(in the rows, 128 means zero)
One turn sends every row of this set to another row. A few are shown first. Where does it send the rows asked after them?
paz: [131 112 132 105 104 151 109 126 135 102 116  99 135 119 140 118 129 124
 135 141 134 134 128  92 134]
Vuni: [121 124 117 126 122 130 142 135 145 133  81 109 154  96 138 119 136 126
  80 107 117 148 113 102 135]
Mik: [120 105 143 135 125 122 114 121 129 128  96 120 110 111 143 110 115 142
 120 153 137 155 154 100 143]
nav: [106 107 133 119 129 103 147 135 141 115 117 130 140 133 114  93 139  87
 120 158 120 156 119  96 169]
Sev: [119 109 165 100 132 124 134 137 143 113  99 125 171 127 110 124 130 121
  83 145 116 141 116 114 151]
Lalo: [117 145 107 154 117 116 122 135 134 118  78 114 173 117 145 131 132 108
  81 141 110 153 140 106 124]
Fizit: [127 104 127 146 136 143 162 125 135 118 135 128 123 135 142 116 123 121
 120 138 106 136 161  99 129]
gof: [122 157 120 151 133 113 136 132 126 121  91 106 161  97 158 128 125 111
 111 162 110 164 127 101 125]
numal: [139 129 105 129 127 138 135 121 111 144 105 124 141 132 149 104 135  80
 128 151 116 158 130 111 123]
panut: [108 134 164 147 137 109 130 125 158 133  99 132 129 146 114 123 125 117
 104 134  94 155 143  83 145]
geno: [124 146 141 144  94 137 138 142 134 118  81 115 149 140 163 125 137 128
  83 146 113 174 137  94 152]
febes: [129 107 139 102 132 133 123 134 149 123 125 147 163 156 113 111 121 112
 102 129 103 128 125  98 133]
zikeb: [121 132 141 136 130 154 130 133 117 113 108 120 183 126 128 153 135 123
 107 133 122 128 118  81 134]
Mig: [102 122 132 139 118 107 134 139 154 120 116 140 155 153 112 102 127 109
 109 130 112 162 130  84 178]
mefas: [ 97 114 115 142 122 133 150 155 134 115 122 134 172 142 132 138 134 101
 105 143  89 147 105 104 136]
Kos: [132 118 144 102 151 137 125 138 146 128 122 136 138 143 136 103 111 129
 137 135 105 135 127  75 151]
Lavab: [134 119 126 121 104 161 137 131 134 103 125 111 154 132 123 127 121 121
 124 123 139 125 134  98 134]
kevib: [131 128  87 140 109 140 125 145 143 100 100 127 134 145 148 111 131 103
  96 149 130 153 157 100 129]
peg: [136 138  98 147 113 129 133 137 129 104 109 130 161 127 129 128 133  93
  83 154 122 159 142 121 119]
Vuf: [137 122 111 115 116 139 138 113 148 125 126 129 151 100 127 122 137 111
  81 131 109 159 118 117 116]
med: [140 158 127 127 109 128 126 125 115 141 106 135 130 124 153 129 130 104
 122 155  96 167 130 102 120]
dekip: [112 120 165 127 148 104 142 121 144 127 101 122 115 127 116 115 136  95
 116 163 103 148 132  97 138]
gasu: [106 137 140 157 154 117 128 123 156 116 109 134 150 135 128 112 135 118
 100 169  92 135 104 112 122]
Dad: [131 140 123 129 151 124 153 143 123 134 106 122 151  95 149 120 133 122
 116 120 124 162  96  93 128]
zodef: [116 126 132 153 156 113 113 140 143 103  90 144 136 141 120 120 155 128
  87 147 106 139 130 114 144]
fir: [120 131 159 136 127  95 125 134 137 118 116 144 137 133 102 120 133 113
 105 146 113 174 132  99 164]
gud: [ 89 116 131 130 110 111 103 150 128 124  86 127 159 119 133 133 127 121
 105 159 120 167  99 104 149]
Fip: [132 117 130 117 114 141 123 138 109 103 104 123 163 124 119 142 143 118
 110 121 141 122 131  98 134]
dep: [ 93 110 138 130 138 118 153 126 162 130  99 118 132 147 125  97 130  90
 120 147 101 136 132  81 152]
sos: [118 125 146 120 131 143 102 129 117 111  98 108 165 113 145 145 144 127
 119 152 118 138 112  74 135]
nen: [118 148 110 145 129 125 128 141 140 116  81 103 135 115 177 110 122 120
 124 156 119 158 140  80 134]
tizom: [127 142 114 155 150 126 139 137 140 112 121 161 135 139 109 112 130 129
 107 144 118 140 135 112 158]
zami: [137 141 100 137 126 138 139 142 135 102 114 119 122 125 162 107 122 105
 127 170 131 164 144  94 129]
Giku: [ 88 126 137 128 135 102 124 123 167 107  86 118 138 122 149  99 141 125
 114 164 107 137 112 117 138]
dazos: [117 129 125 127 148 140 134 153 139 121  88 127 133 126 168 112 137 136
 105 130 142 165 109  65 136]
Vub: [ 97 132 138 145 130 130 122 120 149 134 120 124 157 123 146 133 103 137
 138 144 112 183 128 104 141]
nop: [123 111 113 113 113 155 118 123 164 113 107 135 133 131 146 113 141 125
  70 141 128 161 130  89 125]
Goz: [136  99 156  98 141 145 132 148 147 100 113 128 132 147 119 108 127 122
 102 152 127 143 128 100 156]
Gazur: [122 119 169 100 150 128 136 141 141 119  96 115 145 113 133 117 119 138
 118 150 118 150 118  91 170]
duz: [109 129 110 126 131 111 135 138 151 102  99 144 124 125 130  99 136 135
 122 140 133 142 143 118 174]
miv: [ 99 141 118 131 128 115 149 121 164 117 118 134 139 119 137  90 115 126
 135 161 119 138 117 115 153]
foni: [114 128 153 105 142 118 127 126 143 141 107 133 178 122 128 120 114 127
 118 128  93 133 116  90 147]
rusol: [141 140 116 138 105 116 130 128 103 129 121 139 167 132 157 105 141 101
 110 148 111 168 123 100 133]
Folo: [132 126 119 115 142 150 130 130 142 114 133 148 130 130 158 114 138 120
 107 155 134 176 113  79 117]
sim: [122 116 118 147 112 147 148 138 129 119  80 105 161 148 158 100 141 105
  89 143 133 164 138 102 155]
Zerur: [120 129 143 124 120 164 115 121 142 111 119  96 155 122 149 130 122 130
 134 154 116 140 114  75 135]
vitod: [121 134 129 136 115 158 144 133 142 131  65 100 124 139 156 123 131 108
 101 148 118 164 143 106 142]
Vuzon: [119  87 119 132 117 124 143 154 115 109  99 131 126 130 130 117 146 107
  87 153 114 119 131  98 137]

panut moves to dekip
Vuni moves to Dad
Now find these:
sos moves to Zerur
febes moves to Sev
Vuzon moves to mefas
tizom moves to zodef
vitod moves to numal
peg moves to Lalo

One turn sends every row of this set to another row. A few are shown first. Where does it send the rows asked after them?
Bav: [ 96 116 164 121  96 112 135 163  93 149 137 138 146 140 136 134 128 102]
Viz: [ 80 130 149 141  84  94 105 151 140 151 123 150 158 117 125 103 123 114]
fupa: [116  88 152 113 115 108 148 112 138 176 130 133 173 140 139 128 140 133]
rul: [100 130 146 133 125 118 151 130 157 155 143 140 165 115 135 117 100 121]
Dorub: [106 141 156 131 103  96 113 139 136 147 122 154 154 118 116  87 135 120]
Gefuz: [ 99 105 135  92 132 100 139 160 144 146 140 134 148 142 133 133 145 118]
Pefo: [ 89  76 126 120  91  96 132 124 138 151 126 150 125 124 124 126 124 121]
davum: [116 102 149 120 126 111 145 122 130 177 150 129 176 128 129 125 142 152]
gug: [ 89 115 156 115 132 106 133 152 128 159 122 174 158 147 138 116 107 136]
lasep: [113 123 137 148  78  94 154 140 140 172 145 144 127 107 135 130 114 143]
peruz: [ 80 121 183 127  88 101 134 153 127 185 154 119 126 130 122 131 136 115]
madod: [ 93 116 162 135  96 123 149 168 135 164 154 149 173 143 155  99 130 137]
goge: [ 92 117 171 106 137 108 143 135 124 146 121 154 153 151 142 113 119 138]
kevo: [100  85 163 144 110 110 114 137 137 171 121 132 142 133 119  88 146 143]
tuzo: [ 97 114 169 118 118 103 144 148 142 183 163 139 177 145 110 100 119 138]
kilog: [ 90 117 153 115  92 114 132 170 103 161 123 137 134 145 132 127 125  99]
Fus: [101 120 156 129 106 112 164 175 152 161 156 143 165 146 146 113 124 142]
fufaz: [ 92 123 164 147  92 101 111 146 145 163 126 152 139 115 111  92 126 102]
ved: [111 114 156 123 108  98 138 144 148 164 167 128 172 136  98  99 115 144]
fabu: [ 87 121 179 114  92 120 132 155 139 187 158 117 121 139 131 120 130 114]
dosu: [101 119 152 115 114 126 162 144 157 130 144 135 145 133 130 108 100 120]
fudu: [103 114 162  89 135 104 127 138 133 143 148 119 141 134 119 126 138 132]
mifo: [104 123 150 119 124 120 164 135 159 141 133 141 161 129 145 101 115 124]
Tunu: [ 84 112 168 117  72  99 121 141 143 188 151 120 131 126 133 139 130 119]
kar: [108  80 123 126 100  96 158 125 126 150 152 143 126 125 120 120 124 124]
losub: [ 89 113 158 126  80  99 125 146 128 181 161 124 119 140 118 132 137 103]
dapep: [113 102 153 112 107 107 141 123 116 182 159 140 167 131 146 127 143 151]
digu: [ 83 104 145 125  85 114 128 160 115 145 125 138 141 132 137 143 112 101]
vuke: [ 96 113 148  96 140  96 144 141 129 149 156 131 145 142 134 133 145 139]
pab: [124 129 141 134  77 104 152 131 147 168 143 153 125 124 139 126 117 151]
vusu: [ 91 126 160 143 108 101 150 163 151 164 160 132 163 140 155 128 137 147]
Delap: [ 97  94 168 141  98  99 119 123 137 169 110 135 141 131 109  99 154 137]
Somi: [ 88  84 164 127  94 100  99 137 145 170 114 127 138 131 118 117 145 135]
ruvep: [ 90 107 178 119 116  82 140 132 150 174 156 135 163 156 109 108 124 140]
virab: [111  98 122 126  94  89 135 122 138 153 130 146 112 116 128 118 127 109]
Kunip: [ 99 129 145 142 103  99 114 147 136 162 111 150 150 112 116  86 120 119]
Tudad: [105  98 162 141  97 100  98 132 121 173 109 137 135 139 120 108 143 126]
gam: [119 109 140 161  70 102 139 134 144 171 138 150 131 120 126 128 128 138]
Viv: [105  91 120 119  88  97 159 124 134 154 131 142 119 132 121 128 136 120]
bobo: [107 122 143 143  64  87 130 133 152 168 138 146 142 118 128 130 109 144]
Bem: [ 99 112 162 134  85 108 130 169 114 158 127 145 119 135 143 138 117 104]
mot: [ 94 106 161 110 125 115 139 130 127 145 122 168 145 139 156 106 131 148]

ved moves to dapep
vuke moves to goge
Kunip moves to lasep
Now find these:
Gefuz moves to gug
Pefo moves to digu
Bav moves to Dorub
fufaz moves to gam

One turn sends every row of this set to another row. A few are shown first. Where does it send the rows asked after them?
mit: [125 111 136 140 101 143 130 114 131 133 163  99 128 106 121 137 108 149
 135]
Ziki: [137 114 136 114 105 127 125 130 113 156 140 107 118 161 161 158 110 104
 124]
pidi: [136 109 124 124  93 118 106 125 100 125 142 105 115 137 109 129 115  97
 150]
meb: [133 100 149 147 131 140 128 135 143 107 125  68 137 121 147  97 120 116
 149]
Fozod: [134 115 142 127 122 116 104 144 121 126 131  99 131 140 189 121 105  85
 132]
nafa: [129  98 151 139 116 150 140 113 134 147 134 114 123 111 135 146  97 140
 124]
sekoz: [144 124 150 117 104 144 128 127 118 145 135  98 129 162 141 145  89  92
 113]
lin: [129 102 123 146 118 144 125 138 141 112 150  70 148 112 138 112 132 119
 154]
Fibo: [136 100 148 138  98 139 130 127 133 139 148 109 131 125 113 158 102 143
 142]
mezi: [153 112 137 116  96 133 118 122 124 151 124 126 120 159 156 143  98 110
 128]
kofeg: [118 108 139 134 116 142 126 147 144 116 134  66 156 118 145  99 120 122
 151]
kif: [136 100 145 149 123 148 127 128 147 119 148  85 161 109 142 109 114 124
 162]
deze: [123 110 157 142 101 130 126 114 137 137 148 123 121 101 127 138 103 139
 134]
Geb: [143 114 144 112 117 128 114 142 130 133 114  86 139 144 177 122 104  78
 142]
tutuz: [140 109 139 135 109 138 116 111 144 143 153 112 122 109 120 149 116 142
 139]
tateb: [144 118 146 116 108 138 118 158 115 122 127  83 143 141 178 113 117  87
 144]
Tuze: [139 114 147 144 119 132 123 146 156 115 120 111 120 127 151  92 123 118
 119]
zik: [119 108 124 148 120 121 126 126 143 120 140  78 151 115 132  94 122 120
 153]
maluk: [151 117 131 126 104 129 119 112 119 149 138 118 109 142 148 157  88 104
 125]
geba: [130 121 126 121  94 120 119 125 116 154 147 127 121 148 133 146  94 104
 126]
pibif: [127 105 153 126 102 143 140 111 134 137 152  98 131 110 104 130 116 134
 142]
roso: [135 117 152 105 124 121 112 144 115 123 134  74 135 137 162 110 116  77
 138]
tof: [137 108 162 116  97 149 133 113 125  94 151 109 125 129 128 112 122 117
 134]
pel: [117 106 129 151 128 124 124 133 143 128 139  80 139 105 149 115 107 136
 167]
bul: [141 128 136 130 134 136 114 144 125 137 133  81 141 143 179 108 119  88
 148]
Val: [130  94 129 125 108  99 101 134 129 147 131 112 124 114 161 117 129  92
 130]
ledob: [128 123 137 117 113 118 113 137 125 127 149  67 152 144 168 117 106  85
 155]
zegan: [138 104 141 125 102 134 127 124 117 135 129 119 105 162 146 141  89  97
 116]

kif moves to bul
nafa moves to pel
Now find these:
Val moves to pidi
kofeg moves to Geb
tutuz moves to lin
zik moves to roso
meb moves to Fozod

